In the data rows, the value 128 means zero.
Here are some points, each followed by its number:
[ 86  93 184  94 138  47 207  96 146 209 119 209  64 167  10 108 153 145
 210 180 212 191  98 183  60 137  72  66 105 122 100 187  85 175   0 153
 122 146 137  60  81  97 205 124 114 140  89 154 117 118 137 201 180 158
  36 153 112 219 123 166 126 149 101 124  62 187  33 146 156 114 159 156
 143 138  69 173 126  37 119 166  25 192] 0
[ 99  99 170  93 125  40 197  94 128 223 137 183  75 178  24 116 144 145
 198 168 128 179 102 187  67 137  84  64 126 128 105 181  93 172   0 156
 126 119 123  80  73 100 203 121 113 138  76 155 116 133 146 191 194 150
  42 141 134 227 133 151 192 140 104 129  65 188  21 149 138 127 150 163
 134 133  66 173 108  43 122 171  52 193] 1
[113 111 143 101 117  24 180  94 105 230 147 156  77 181  44 124 150 141
 184 153 211 170  89 195  82 125  91  62 147 145 115 165 108 174   0 147
 127  94 127 101  66 101 200 115 128 121  90 156 126 148 168 157 201 139
  65 129 140 230 149 141 189 140 109 133  78 188   4 159 130 136 144 164
 130 129  51 165  99  52 135 159  79 179] 2
[129 123 112 102 108  21 164  96  97 231 156 142  93 195  56 137 145 128
 173 146 199 145  86 198  87 114 107  64 167 143 123 161 122 176  14 148
 126  74 107 128  74  90 180 116 106 117  93 164 123 150 178 127 192 126
  82 128 153 226 150 121 192 138 118 147  99 180  11 145 107 141 139 172
 123 130  53 161  91  62 135 154 127 128] 3
[156 143  99 102 128  36 155  98  99 220 151 134  98 188  68 144 153 107
 151 123 191 142  89 200 115 110 113  86 187 138 140 161 129 189  52 147
 102  54  97 123  73  90 173 112 114 123 119 159 132 149 188 106 172 110
 101 107 145 230 151 128 187 133 113 157 117 164  23 138 105 141 131 179
 110 124  50 153  80  71 128 139 127 147] 4
[177 163  76 110 104  42 147 127 103 209 150 127 102 191  82 128 151  84
 144 112 198 135  90 196 134  97 133 101 186 124 146 155 134 204  82 151
  91  53  83 125  81  91 143 106 120 119 147 156 137 139 193 104 154  90
 108 102 128 231 142 111 178 135 108 129 133 161  38 129  87 137 136 185
 101 141  48 154  75  84 119 141 131 124] 5
[190 170  71 112  92  53 136  92 108 201 136 117  97 202  89 150 156  67
 131  91 197 135  91 185 150  92 140 118 192 121 163 162 132 231  99 153
  77  35  67 138  92  92 130 106 122 122 171 131 149 127 195  99 132  93
 120  85 145 223 144 100 177 125 128 173 151 162  54 105  82 121 126 186
  94 151  54 136  84  92 112 142 144 104] 6
[199 171  70 111 102  77 129  94  95 193 134 111  93 214 107 141 159  51
 117  82 186 124  91 168 153 115 148 127 182  96 128 179 123 244 113 154
  61  29  69 145  94  96 107 106 114 121 191 125 146 123 172 109 117  71
 128  70 141 233 130  98 166 136  99 185 174 182  74 100  59 110 126 179
  94 172  60 134  88 100 119 141 153  80] 7
[193 182  74 103 107  85 114 127 101 176 125 108  92 218 127 134 148  44
 108  86 181 116  95 153 155 115 161 137 178  88 180 187 108 255 114 163
  49  22  61 158  87 102  86 115 119 120 215 117 149 116 154 123 102  56
 128  58 144 239 132  86 156 138  95 206 183 184  91  98  44 107 128 172
  91 183  63 126 105 108 118 144 162  66] 8
[185 177  77 105 108  92 113  88  99 169 122 106  85 220 129 132 134  46
  96  89 177 114  93 151 156 121 162 140 171  89 182 186 109 244 119 161
  53  13  56 154  82 119  67 115 128 122 227 123 146 109 139 125 106  42
 142  57 150 247 126  70 151 128  89 219 187 206 104  83  30 110  95 169
 108 185  80 124 116 118 129 151 174 128] 9
[169 167  87 101 110  95 116  98 100 144 118 113  87 216 148 135 127  61
 101  88 161 105  91 148 153 122 176 138 155  88 179 177 111 241 125 167
  52  14  51 164  69 128  56 135 113 140 228 120 165 111 120 129  95  33
 145  67 165 249 120  56 143 144  87 224 179 205 112  76  15 115  75 158
 127 199  75 107 133 122 143 152 182  61] 10
[159 162 108 102 100  90 112  99  96 120 121 110 102 203 165 147 126  63
 109  94 152 127  99 136 140 118 188 139 125  95 180 180 108 233 140 167
  70  17  47 143  56 139  46 128 103 149 128 119 128 107 113 129 115  39
 147  58 174 241 113  41 139 139  82 226 161 208 130  74  22 114  61 140
 149 195  86 101 143 123 128 164 190  72] 11
[155 145 123  93 107  86 109 103  96 107 133 115 112 176 174 157 140  83
 123  97 136 111 107 129 126 120 191 123  96 109 188 172 108 218 166 168
  93  25  56 130  43 134  44 160  94 157 210 116 158 107 106 126 119  51
 150  57 186 216 105  26 136 141  89 221 145 208 140  67  24 107  37 127
 150 198  85  94 166 128 123 172 198  80] 12
[152 135 136  87 105  88 127 116  86  89 128 136 119 155 182 156 131  95
 134  96 127 113 119 118 124 134 192 122  86 124 184 157 101 221 190 167
 106  38  59 127  36 126  33 165  79 175 197 110 154  99 114 124 128  72
 144  65 190 198 104  11 127 143  88 224 130 212 146  75  29 106  38 119
 152 206  92  92 175 120 111 176 210  95] 13
[153 119 142  92 109 129  92 127  84  87 125 128 131 137 182 167 140 128
 135  89 136 120 119 110 113 141 191 119  73 123 178 147 127 211 212 168
 112  36  68 117  38 135  35 177  68 178 194 101 152 105 100 126 139  75
 142  61 167 172 110  21 126 132  95 206 115 202 166  85  37 108  33 109
 154 202  93  99 174 108  96 171 211 107] 14
[145 112 153 103 114 106  88  94  64 101 129 142 124 120 181 148 145 112
 120  89 139 107 126 102 113 162 179 128  67 126 166 152  99 199 220 161
 133  35  72 112  40 138  27 179  67 171 179  87 143 104 100 128 152  94
 144  68 162 145 120  31 131 143  83 186 106 201 161 110  45 108  58 120
 149 202  99  96 146 104  96 156 206 122] 15
[163 107 142 110 114 107 107  95  51 110 120 166 127 115 169 140 156 114
 116  74 144  89 117  82 114 176 163 129  72 128 133 142 118 197 230 142
 151  35  95 113  61 138  37 177  56 153 174  79 124 110 104 131 159  95
 144  59 148 122 147  39 130 143  68 163  80 186 169 134  62 128  74 127
 134 203  93 101 114  80  92 142 190 145] 16
[173  89 127 117 125 108 116  89  31 126 120 196 111 116 144 131 151 120
 102  68 146  63 103  69 120 215 157 125  74 128 104 148 146 182 224 141
 174  36 114 107  74 137  53 170  47 132 165  74 111 122 120 124 166 128
 150  80 138 122 175  81 156 145  50 140  67 185 158 171  91 124  92 141
 129 188  92 105  91  68  87 129 172 167] 17
[183  80 106 127 131 117 139  86  38 153 122 228 129 123 138 115 165 127
  84  56 150  45  71  65 125 246 148 130  83 137  75 154 161 128 219 129
 198  50 131 104  97 133  64 128  67 110 145  68  96 136 132 120 177  81
 154  70 141 129 190 128 150 145  33 124  48 175 149 201  92 114 119 157
 129 187  65 108  65  48  86 131 142 191] 18
[182  70 100 131 131 122 148  92  47 162 132 255  97 141 142 108 182 144
  83  55 143  32  39  44 128 255 141 128  81 128  50 148 156 165 204 127
 205  62 141  94 123 122  91 190  71  90 145  64  89 160 128 125 188  55
 151  82 149 138 194 159 168 150  19 101  37 182 146 218 111 105 136 160
 129 177  62 109  43  36  92 125 129 190] 19
[128  61  91 142 137 129 165  92  67 185 132 255  91 154 137 101 180 153
  77  55 134  25  21  41 127 255 142 134  91 128  43 155 150 154 188 131
 194  75 141  97 142 119 116 188  87  66 142  68  90 179 150 127 191  46
 148  93 164 162 188 184 166 151  15 103  39 180 144 221 116 128 158 153
 123 169  52 123  45  21 102 126 113 197] 20
[150  71  91 137 128 141 167  90  89 188 127 255  79 169 150  98 182 159
  82  72 125  28  18  48 126 255 147 147 103 139  50 155 139 148 182 131
 185  80 151 103 137 121 128 192 104  44 145  69  90 196 149 134 203  44
 150  78 153 163 162 182 152 148  16 107  55 174 154 203 116  86 148 132
 142 145  62 140  48  20 124 111 105 194] 21
[135  92 129 138 134 144 161  89 106 196 128 245  88 177 161  90 163 166
  76  81  95  45  41  61 129 255 160 154 106 140  68 162 123 125 188 132
 166  89 144 107 143 114 129 189 117  31 153  74  98 129 148 138 200  39
 138  83 138 173 143 178 140 133  31 108  86 174 166 169 117  84 128 110
 144 131  63 128  66  15 128  87 107 175] 22
[112 119  99 131 118 144 146  81 121 195 134 210  87 199 185 112 156 155
  69 105  78  55  74  77 138 255 165 176 118 142  89 174 113 127 187 137
 155  84 131 116 130 107 121 177 122  25 166  80 114 211 145 149 200  32
 136  90 133 163 121 171 106 124  39 101 104 167 174 144 106  88 116  89
 154 110  78 166  77  32 157  71 124 173] 23
[116 131 112 135 114 155 140  75 133 190 149 168  97 194 195 119 141 142
  74 113  63  83  93  86 152 253 166 178 121 142 118 161 104 123 209 150
 151  82 128 137 120 102 119 162 128  30 169  87 131 208 131 153 194  42
 128  98 129 165 106 145  97 122 128 115 130 153 193 124 110  90 107  75
 163 105  79 168  96  40 158  63 141 160] 24
[114 140 110 137 102 152 142  72 140 184 153 137  93 186 205 128 142 135
  76 115  58  96 112  98 162 231 169 173 117 149 137 162 117 125 193 145
 150  73 129 147 129  99 111 151 100  38 180  80 141 187 128 154 191  45
 123 101 141 162  95 132  77 105  67 119 139 152 187 111 115  96 100  78
 165 104 127 167 128  58 160  66 151 147] 25
[114 152 108 132 106 154 144  61 151 185 157 110  86 178 206 132 154 118
  83 103  55 117 116 109 171 216 162 164 119 154 149 165 120 139 200 149
 144  83 124 145 116 102 111 140  97  39 174  79 151 171 124 165 187  55
 123 110 140 168 128 125  79 100  67 137 147 158 171 128 108 102 110  75
 166 124  95 165 110  68 146  79 161 142] 26
[115 156 110 130 104 154 148  55 153 171 168  99  89 180 206 142 160 105
 103 102  61 124 116 101 185 192 166 159 104 150 168 179 117 144 198 145
 148  79 119 158 125  99 106 132  90  47 171  85 156 165 125 171 174  58
 121 124 149 165 108 116  62  96  76 140 147 152 167 113 108 109 116  92
 166 129 127 151 112  67 132  82 160 147] 27
[114 154 112 136 107 150 147  45 169 168 171  87  86 160 201 135 177  96
 105 100  60 124 124  93 199 183 168 160 107 145 175 186 124 142 185 142
 152  84 107 164 126 102 112 135  69  41 168  79 156 155 124 175 167  65
 120 130 155 167 112 107  73  89  73 146 158 152 167 115 121 110 124 109
 168 137 127 140 110  65 118  85 153 153] 28
[120 135 112 132 102 153 153  38 184 167 166  88  87 162 198 128 187  94
 120 102  65 134 127  87 187 188 169 160  91 135 180 189 125 145 177 126
 160  89 102 164 125  96 111 139  71  32 128  73 148 150 127 178 150  71
 121 134 165 166 116 110  82  88  77 136 159 160 158 114 119 116 133 121
 177 144 105 132 116  52 112  94 136 168] 29
[125 136 107 125 113 155 160  33 187 160 170  92  78 151 197 132 200  88
 125  92  80 138 136  94 188 184 179 159  87 131 185 197 131 158 171 125
 151 128 116 171 137  94 121 136  71  34 161  70 146 139 137 177 136  74
 128 141 168 173 116 117  92  84  74 142 168 165 162 126 128 111 140 141
 170 147 121 117 109  48 103 103 124 168] 30
New points follow, each followed by the numbers of its five nearest points above by angle, seen from the average point of the numbered points, nearest first.
[119 145 137 123 129 155 126 123 155 132 106 148 137 145 128 128 142 137
 123 148 118 160 149 125  84 147 102 136 186 108 105 124 141  97 112 126
 104 177 152 125 127 137 135 126 164 121 133 181 113 134  72 117 114 148
  98 162  87  99 116 161 126 140 128 122 140 120 145 100 177 123 159 119
 114 127 156 161 135 114 128 108 109 105] ~ 0 1 2 25 24
[128 128 134 125 138 153 114 125 148 135  99 142 144 127 124 134 134 134
 128 139 121 154 151 128  98 129  99 131 177 107 101 117 144  95 116 129
 104 174 157 120 136 128 127 121 171 131 133 173 115 135  66 106 112 139
  90 152  79  98 120 152 121 140 118 121 131 111 141 103 169 132 146 111
 118 119 154 160 135 118 132 112 122 104] ~ 0 1 2 25 3
[120 102 135 147 154 162  95 163 116  78  99 106 159  91 132 108 109 111
 139 152 123 122 141 141 148  81 114  88 133 130 116  66 125  79 116 112
 108 178 160 132 164 148 140 102 154 160  99 127 135 123 107 125 101 187
 144 162  87  76 137 146 112 127 163  93 121  94 136 146 156 156 150 116
 106 125 180  99 149 199 124 136 128 113] ~ 0 1 2 30 3
[ 89 105 133 135 173 136 103 127 119 114 107  89 159 107 138 114  69 128
 138 169 111 127 140 148 168  54  95  82 121 154 128  77 123  68 110 111
 129 185 134 138 184 146 139 127 153 163  98 115 147 106  96 129 131 188
 125 158 112  61 146 125  90 134 162 109 104 128 128 135 136 163 150 123
 130 140 167  70 128 185 128 117 145 120] ~ 0 1 2 3 28
[ 92 139 138 125 142 147  92 139 174 167  97 106 127 138 155 113 102 163
 141 138 148 124 118 149 128 109  86 121 102 135 140 107  75 113 101 134
 159 159 147 129 141 130 161 173 133 107 127  84 119  96 161 165 195 128
 124 123 128 126 116 131 102 128 153  98 119 110 143  97 116 128 138 141
 123  97 180 150 143 124 135 122 104 105] ~ 0 1 25 2 27
[128 125 134 145 145 147  95 150 135  87  97 109 169  98 127 114 123 114
 146 148 120 134 167 137 123 110 110  97 145 124 122  72 111  76 124 128
 103 167 171 134 138 147 143  91 153 152 114 156 118 127 109 115 102 167
 143 154  79  80 134 145 122 112 152  99 130  85 147 146 159 152 160 126
 107 114 177 122 141 187 131 122 125 119] ~ 0 1 2 30 3
[135 128 131 143 128 148  96 143 129  99  89 103 173  98 134 118 123 110
 140 163 126 138 172 138 107 107 107 104 153 125 110  80 112  75 125 105
 107 159 161 142 132 151 144  94 154 131 101 144 110 125 104 111 113 161
 142 151  87  77 129 142 122 115 152 111 143  80 146 139 164 161 169 118
 118 104 179 131 143 174 118 114 121 120] ~ 0 1 2 30 28
[ 92 111 136 137 171 148 106 159 128 108 106  86 129 104 132 128  72 120
 134 158 107 117 145 154 182  58  96  86 124 162 125  75 127  67 123 119
 122 182 136 144 190 143 142 123 154 164  93 115 146 112  96 131 120 189
 125 164 109  75 151 130  89 133 164 104 111 119 128 130 146 174 152 122
 129 141 168  68 151 187 131 125 150 117] ~ 0 1 28 27 30
[109 142 138 121 127 152 121 119 156 124 119 159 137 144 134 125 151 141
 118 143 108 167 140 102  84 149 105 138 128 101 108 122 134 115 102 132
 113 167 148 121 113 135 137 115 155 119 127 170 115 129  83 130 125 138
  83 142 103  93 122 156 117 131 111 111 147 118 148 128 173 112 158 123
 104 139 147 177 146 124 129 123 117 109] ~ 0 1 2 25 30
[111 145 132 122 121 149 126 116 159 122 111 150 129 146 129 125 156 137
 119 137 108 161 140 111  80 158 110 145 174 128 117 130 137 105 109 127
 116 178 154 125 127 133 140 121 164 115 128 169 117 145  70 124 120 139
  91 151  93 106 125 165 119 129 128 122 139 119 154 105 167 110 154 126
 117 135 148 179 131 116 125 105 108 114] ~ 0 1 25 24 27
[ 72 132 143 123 151 145  83 157 144 157  81 102 146 129 167 106  77 162
 129 150 141 107 128 149 154  81  86 102 111 144 127  76  73  80 105 121
 148 179 145 139 164 142 148 160 146 126 125  68 128  98 149 156 190 211
 118 119 139  90 132 126  80 125 158 101  95 115 146 121 114 136 143 124
 133  99 189 131 155 159 157 126 122  96] ~ 0 1 25 27 2
[126 129 134 158 147 129 122 146 128  99 117  87 149  95  94 128  94 115
 146 122 123 123 147 134 163  90 111 109 117 145 145  97 119 105 159 116
 122 159 127 128 170 132 139 116 145 179 109 143 143 112 134 113  93 191
 148 166 128  95 140 147 130 118 138 109 129 112 144 157 136 144 141 132
 124 144 162  99 124 178 117 124 143 108] ~ 0 1 30 28 2
[134 122 132 141 154 160  87 156 139  88 106 107 171  94 133 114 116 109
 139 149 128 125 165 140 117 108 111  95 145 115 115  71 116  69 122 128
 105 162 168 133 133 147 146  93 154 141 103 148 112 123 103 111 107 128
 150 150  86  76 128 147 125 110 143 108 129  84 141 142 168 159 162 121
 116 113 180 138 142 181 126 118 120 115] ~ 0 1 2 27 28
[129 116 134 148 147 154  91 157 124  86  99 113 172 101 127 114 113 108
 145 148 123 128 155 142 137  99 106  99 135 127 117  64 107  80 114 114
 100 165 162 128 129 151 152 128 152 153 107 137 134 122 112 123 100 171
 127 154  81  78 134 149 115 125 148 104 121  85 141 145 159 158 157 117
 109 115 181 119 151 193 114 131 129 116] ~ 0 1 2 3 4
[ 79 110 140 126 177 134  90 158 122 117 103  90 147 108 140 118  72 132
 131 157 109 122 135 141 165  49 104  81 115 150 127  69 121  67 112 118
 124 190 136 146 184 157 140 133 153 152  90 106 141 105 110 132 142 193
 113 156 118  67 146 125  76 132 163 113 100 126 128 134 139 168 149 122
 132 136 171  81 147 179 145 122 147 113] ~ 0 1 2 28 27
[136 122 128 157 146 142 131 145 120 100 113  99 154 102 100 107 102 123
 147 126 125 130 148 139 159  86 107 110 115 149 140 101 130 113 150 111
 122 158 137 127 166 127 133 125 132 168 114 133 142 101 127 106 128 185
 142 157 110  96 132 138 133 127 144 108 112 112 133 148 128 150 134 133
 125 141 160  91 121 174 128 116 148 107] ~ 0 1 2 3 30
[ 68 110 151 126 174 129  83 158 124 130  85  97 152 110 129 116  72 154
 130 163 129 115 133 142 160  56  96  89 109 140 118  66  96  68 110 117
 134 192 137 139 171 154 145 144 157 140 105  96 138  97 118 142 163 197
 120 147 128  71 146 131  80 131 167 100  96 117 133 128 122 163 158 124
 123 128 179  92 156 183 147 124 136 101] ~ 0 1 2 3 27
[126 135 138 124 137 160 123 127 156 128 105 143 144 133 127 134 138 139
 127 142 119 160 151 125  89 136  90 141 184 102 111 122 148  93 129 126
 128 171 155 127 133 132 131 128 168 129 135 177 118 147  72 108 116 145
  94 153  82  94 120 164 121 138 128 117 134 113 148 100 165 131 158 122
 116 122 152 161 128 112 128 105 116 102] ~ 0 1 25 2 24
[ 99 106 129 131 151 165  99 137 129 110 114 135 173 125 146 151 120 138
 138 166 128 136 158 128  91 101  97  91 128 125 126  85 122  67 118 128
 114 164 174 119  95 144 125 114 118 128  93 151 122 140  67 125 143 146
  92 127 107  86 139 119 115 133 121 123 113 134 128 118 162 169 144  76
 106 124 171 138 144 129 149 121 136 116] ~ 0 1 2 3 25
[132 128 131 141 153 151  93 140 128 108  88 104 172  99 131 116 121 115
 137 158 139 143 178 133 102 116 128 106 147 111 112  79 120  75 115 112
 107 155 164 141 126 152 143  90 149 133  96 155 114 131  95 113 109 160
 135 151  86  68 136 140 124 114 145 116 144  77 140 144 170 169 171 126
 119 107 175 138 139 173 122 116 122 120] ~ 0 1 2 3 30
[123 115 142 142 161 155  96 161 126  73 102 111 163  88 130 109 111 105
 147 151 126 119 128 137 141  83 112  96 132 128 116  63 119  72 113 115
 110 176 165 135 162 145 150 101 152 165 107 137 128 119 112 120 109 185
 140 149  77 127 129 146 120 126 153  95 127  91 139 128 153 153 144 118
 112 119 182 128 149 129 120 133 134 113] ~ 0 1 2 3 4
[ 93 159 132 137 112 134 139 182 138  73 122 114 131  94  96 102 108 127
 136 131 138 118 141 143 180  87 136 120 110 133 104 100 138  94 142 107
 114 192  99 130 199 135 181  95 177 190 108 154 143 126 149 115  72 183
 159 182 121 103 131 145 139 156 167 120 136  71 133 153 154 112 137 156
 113 134 156 128 152 129 129 145 139 124] ~ 0 1 2 5 3
[131 118 138 149 154 156  87 161 129  87 102 113 170  97 136 110 123 107
 141 150 126 137 166 139 131 101 110  98 143 122 113  72 114  71 117 117
 100 168 164 141 129 148 147  89 147 152 106 144 119 125 110 114 107 164
 144 151  78  79 128 145 120 116 148 109 128  77 145 148 165 150 156 130
 109 114 183 120 148 196 124 123 127 115] ~ 0 1 2 30 28
[128 104 142 139 172 150 105 170 121 101 108  93 158  96 136 127  83 118
 140 153 112 113 137 148 179  56  99  79 137 154 128  72 135  69 122 114
 126 187 141 141 185 147 143 115 153 164  92 122 155 111  88 129 113 182
 124 160 102  68 145 131 108 131 174  91 114 120 128 135 146 160 139 114
 124 141 166  76 151 185 121 131 137 128] ~ 0 1 2 28 30
[101 103 129 141 167 152 105 168 128  89 107 103 161  96 127 127  83 116
 142 159 108 117 128 147 180  58  97  78 137 147 120  68 132  67 129 120
 122 186 138 128 186 143 142 111 154 168  88 126 145 114  95 128 109 187
 129 169  96  75 148 132 101 136 177 104 107 116 133 133 145 160 147 122
 116 150 173  75 145 194 124 130 138 121] ~ 0 1 2 3 28
[116 103 138 147 128 159 104 167 125  76 100 115 167  85 123 113  99 111
 140 148 116 116 144 139 164  74 100  85 137 135 115  66 120  76 114 119
 109 180 158 131 169 149 154 104 150 169  98 132 136 118 108 124 108 193
 143 161  85  83 131 147 114 132 169  94 116 106 140 143 151 155 142 118
 112 136 174  97 146 193 124 135 132 114] ~ 0 1 2 3 30
[211  73 101 148 124 129 134 127  71  87 148 188 113 106 154  98 159 132
  91  88 128 110  95  39 113 195 202 206 117 140 135 152 129 217 169 133
 122  75  98 118 164  87  88 195 121 148 158  99 102 108 135 131 131 128
 133  88 125 151 144 163 172 125  84 101 144 180 157 153  87 120  66 173
 122 172 127  99 119  95 114  85 160 131] ~ 17 16 19 18 15
[111 137 129 125 130 153 122 118 155 132 108 150 129 139 126 129 150 135
 120 137 113 158 150 121  83 128 101 153 176 104 116 128 142 128 109 135
 114 169 149 129 129 134 138 121 163 119 123 168 117 149  74 118 113 138
 127 155  83 102 115 155 120 143 104 120 136 117 151 104 172 123 167 124
 114 133 158 167 138 111 134 103 106 105] ~ 0 1 25 2 30
[ 78 117 143 121 174 136  84 157 126 129  86  99 155 110 155 113  70 157
 129 161 128 115 138 142 154  61  85  86 110 141 120  74  88  74 103 108
 135 190 133 137 164 154 148 151 152 137 114  80 138 100 135 129 168 200
 122 145 128  71 140 125  74 128 166 105  99 119 139 132 120 162 150 129
 127 113 184  91 158 183 155 129 137  98] ~ 0 1 2 3 27
[124 166 167 128 128  83 117 174 148 110 151  97 168  79 125 160 117 138
 153 130 153 151 157 159 104  83 122 137 125 147 135 138 128  99 148 112
 151 150 121 124 109 138  93 114 109 150 120 133 125 122 161 118  92 120
 106 128 162 105 109 106  94 138 162 148 131  85 124 131 127 107 111 105
 138 112 102 116 148 151 121 127 135 150] ~ 0 14 1 2 3
[120 142 138 116 128 156 122 116 159 122 119 159 134 133 131 114 152 142
 123 143 111 157 148 111  79 157 105 147 167 100 110 131 138 114 106 130
 109 172 152 125 122 138 143 122 157 121 135 168 114 151  78 131 116 140
  88 141  93  98 123 160 118 127 106 120 141 116 153 101 179 114 163 122
 116 131 147 177 141 122 126 104 106 112] ~ 0 1 25 24 30
[ 69 130 146 126 161 134  83 155 134 147  83 105 143 122 163 109  73 168
 134 151 134 120 131 143 158  76  86  94 109 138 122  73  71  76  96 115
 145 184 136 136 158 149 149 159 151 133 119  76 129  94 139 153 180 204
 132 117 137  91 133 123  94 132 163 104 101 113 142 131 109 146 149 126
 130 109 181 115 157 172 160 133 131 128] ~ 0 1 2 3 27
[120 134 130 119 143 165 106 135 141 109 119 152 148 137 135 128 142 141
 123 149 106 127 141 105  84 132 108 128 169 106 117 102 126  98 111 137
 115 171 166 123 129 146 134 108 147 118 116 163 117 137  78 125 133 139
  86 141 100  87 127 139 109 122 116 112 131 120 152 112 166 134 151 109
 103 130 162 164 144 140 136 122 122 111] ~ 0 1 25 27 24
[114 144 136 119 128 153 133 116 158 126 127 142 134 133 128 123 145 149
 123 146 111 163 141 111  75 151 109 143 177 104 112 130 146 110 114 135
 112 168 151 126 127 136 139 120 156 121 137 172 115 150  69 132 108 138
  85 157  91 104 111 159 126 136 105 115 135 120 154  95 176 109 162 122
 117 129 154 172 133 112 129 116 106 113] ~ 0 1 25 2 30
[ 81 137 147 118 150 140  90 140 164 157  99 107 138 131 155 110 105 165
 139 140 137 124 122 143 130  89  78 110 116 131 134 103 127 101 102 130
 155 165 142 129 149 140 154 172 145 108 128  76 128 100 154 157 198 208
 132 121 141 109 127 123  92 113 152  93 117 105 152 102 112 128 150 130
 122  99 180 141 145 141 146 118 116 100] ~ 0 1 2 27 25
[120 133 136 156 142 136 129 147 128  90 109 104 150  92 101 110 108 119
 143 133 123 126 145 130 162  88 120 112 116 139 135  98 121 103 152 113
 116 169 124 121 171 137 141 113 148 176 111 140 141 110 136 109  94 186
 148 172 109  92 143 140 134 128 145 108 120  93 143 160 136 140 139 137
 127 144 158  97 121 184 127 126 145 112] ~ 0 1 30 2 28
[128 145 129 143 122 140 131 163 130  74 108 111 142  91 103 102 113 120
 144 126 130 128 149 137 165  86 132 119 117 140 128 128 134 128 147 108
 122 176 119 125 171 137 156 103 158 188 109 146 139 112 148 104  75 184
 167 172 109  92 135 146 135 136 145 110 122  85 140 153 140 121 133 129
 121 135 158 108 135 186 117 144 141 111] ~ 0 1 5 30 2
[105  95 137 150 165 151 106 169 120  83 107 110 129  86 126 127  91 113
 144 156 120 118 143 141 174  63 100 128 140 141 115  64 140  82 108 114
 117 188 157 134 174 151 146 107 148 171 100 119 147 113  94 130 109 192
 129 161  87  74 135 148 113 135 167  97 110 112 132 140 154 157 148 119
 121 140 172  87 145 195 120 139 134 119] ~ 0 1 2 3 30
[134 125 136 140 153 156  96 142 129 125  91 116 174 112 125 134 119 120
 136 152 134 127 173 138  97 119  99 116 153 108 112  79 123  71 119 105
 108 158 154 138 125 140 136 110 157 134 107 163 110 136  87 107 103 159
 127 144  85  72 129 150 119 122 139 123 129  91 133 128 160 166 167 107
 115 107 169 147 129 157 135 113 115 110] ~ 0 1 2 3 4
[119 133 132 147 127 134 128 154 124  84 108  99 146  96  96 107 107 119
 144 123 127 120 128 140 157  96 120 108 121 141 131  97 131  96 153 110
 122 169 130 126 162 137 151 103 147 171 128 146 138 107 144 102  94 190
 153 174 104  88 144 141 132 130 148 116 123  93 143 162 146 131 134 141
 122 144 158 104 138 185 122 140 144 108] ~ 0 1 2 5 3
[ 78 110 145 135 179 130  88 160 123 119  95  93 150 104 149 120  70 145
 128 161 121 120 132 138 163 128  94  82 116 147 124  71 100  68 110 128
 132 189 137 147 172 151 142 134 154 153 100  97 138 106 108 138 151 206
 120 155 116  65 148 135  86 136 161  98  99 124 128 131 126 162 158 119
 132 124 127  85 150 184 157 123 145 113] ~ 0 1 2 27 3
[108 161 164 131 129  78 139 184 147 113 152 104 154  75 107 156 114 145
 159 128 163 161 154 155 128  82 118 156 122 141 134 147 135 106 135 114
 148 162  98 120 115 134 114 114 131 155 113 156 118 119 128 108  72 126
  97 140 160  99 112 110 115 148 179 152 146  90 114 120 138  94 100 127
 145 118 115 111 151 144 117 157 123 155] ~ 0 1 2 3 4
[ 99  99 131 143 169 154 113 160 122  88 114  99 158  93 129 128  88 108
 141 149 111 120 137 143 181  64  93  77 134 136 121  67 132  64 114 123
 118 185 145 128 176 146 145 114 160 164  91 120 153 115  94 125  98 182
 130 169  93  68 141 138 126 140 177  93 104 112 131 134 146 159 131 118
 116 145 172  79 152 191 126 138 136 122] ~ 0 1 2 3 30
[108  95 132 136 161 157  96 159 122  79 106 104 160  96 132 116  97 113
 128 143 112 116 138 136 168  72 102  83 124 132 116  63 128  79 108 116
 128 184 156 134 171 147 152 104 128 158 104 129 142 118 102 118 104 128
 136 157  85  72 132 139 111 139 170  93  96 106 135 140 156 128 139 117
 113 141 176  91 152 193 121 135 134 112] ~ 0 1 30 28 2
[ 71 117 129 127 169 135  78 162 135 142  81  96 154 114 164 116  66 162
 129 152 133 115 130 144 149  71  91  90 107 143 125  70  87  72 104 115
 138 182 148 143 168 152 146 150 153 139 113  76 131  96 137 157 184 205
 126 135 137  76 137 127  79 123 163 108  99 115 142 133 111 149 150 127
 130 113 186 100 154 174 157 114 134  89] ~ 0 1 27 2 25
[ 99 151 133 144 115 140 134 169 133  72 127 118 140 100  94 108 109 115
 137 130 129 120 138 138 170  93 138 122 108 133 116  99 135  87 150 105
 105 186 106 130 129 141 169 103 169 186 107 150 139 121 128 110  70 185
 165 178 115  94 136 144 137 147 153 115 134  82 128 158 141 112 139 147
 117 133 151 111 143 192 120 150 144 119] ~ 0 1 2 5 3
[ 97 100 137 145 169 145 111 168 123 106 115  83 154  95 127 123  68 114
 132 160 115 114 137 148 181  53 104  76 131 161 126  77 134 128 117 126
 118 128 137 128 182 149 142 128 160 168  96 120 150 109  88 130 105 195
 125 166 100  79 156 128 100 131 166 105 106 114 126 139 145 168 148 120
 128 128 164  77 149 181 134 119 148 123] ~ 0 1 2 3 4
[130 124 133 147 153 150  98 144 136 110  90 105 170 105 129 119 118 109
 136 161 139 141 172 128 101 110 106 105 150 118 112  83 122  69 129 113
 109 157 162 128 129 144 138  92 146 141  98 157 110 131  92 110 109 158
 132 144  84  69 131 138 127 114 143 129 134  75 145 142 166 167 169 119
 117 105 171 138 130 169 130 115 116 111] ~ 0 1 2 3 4
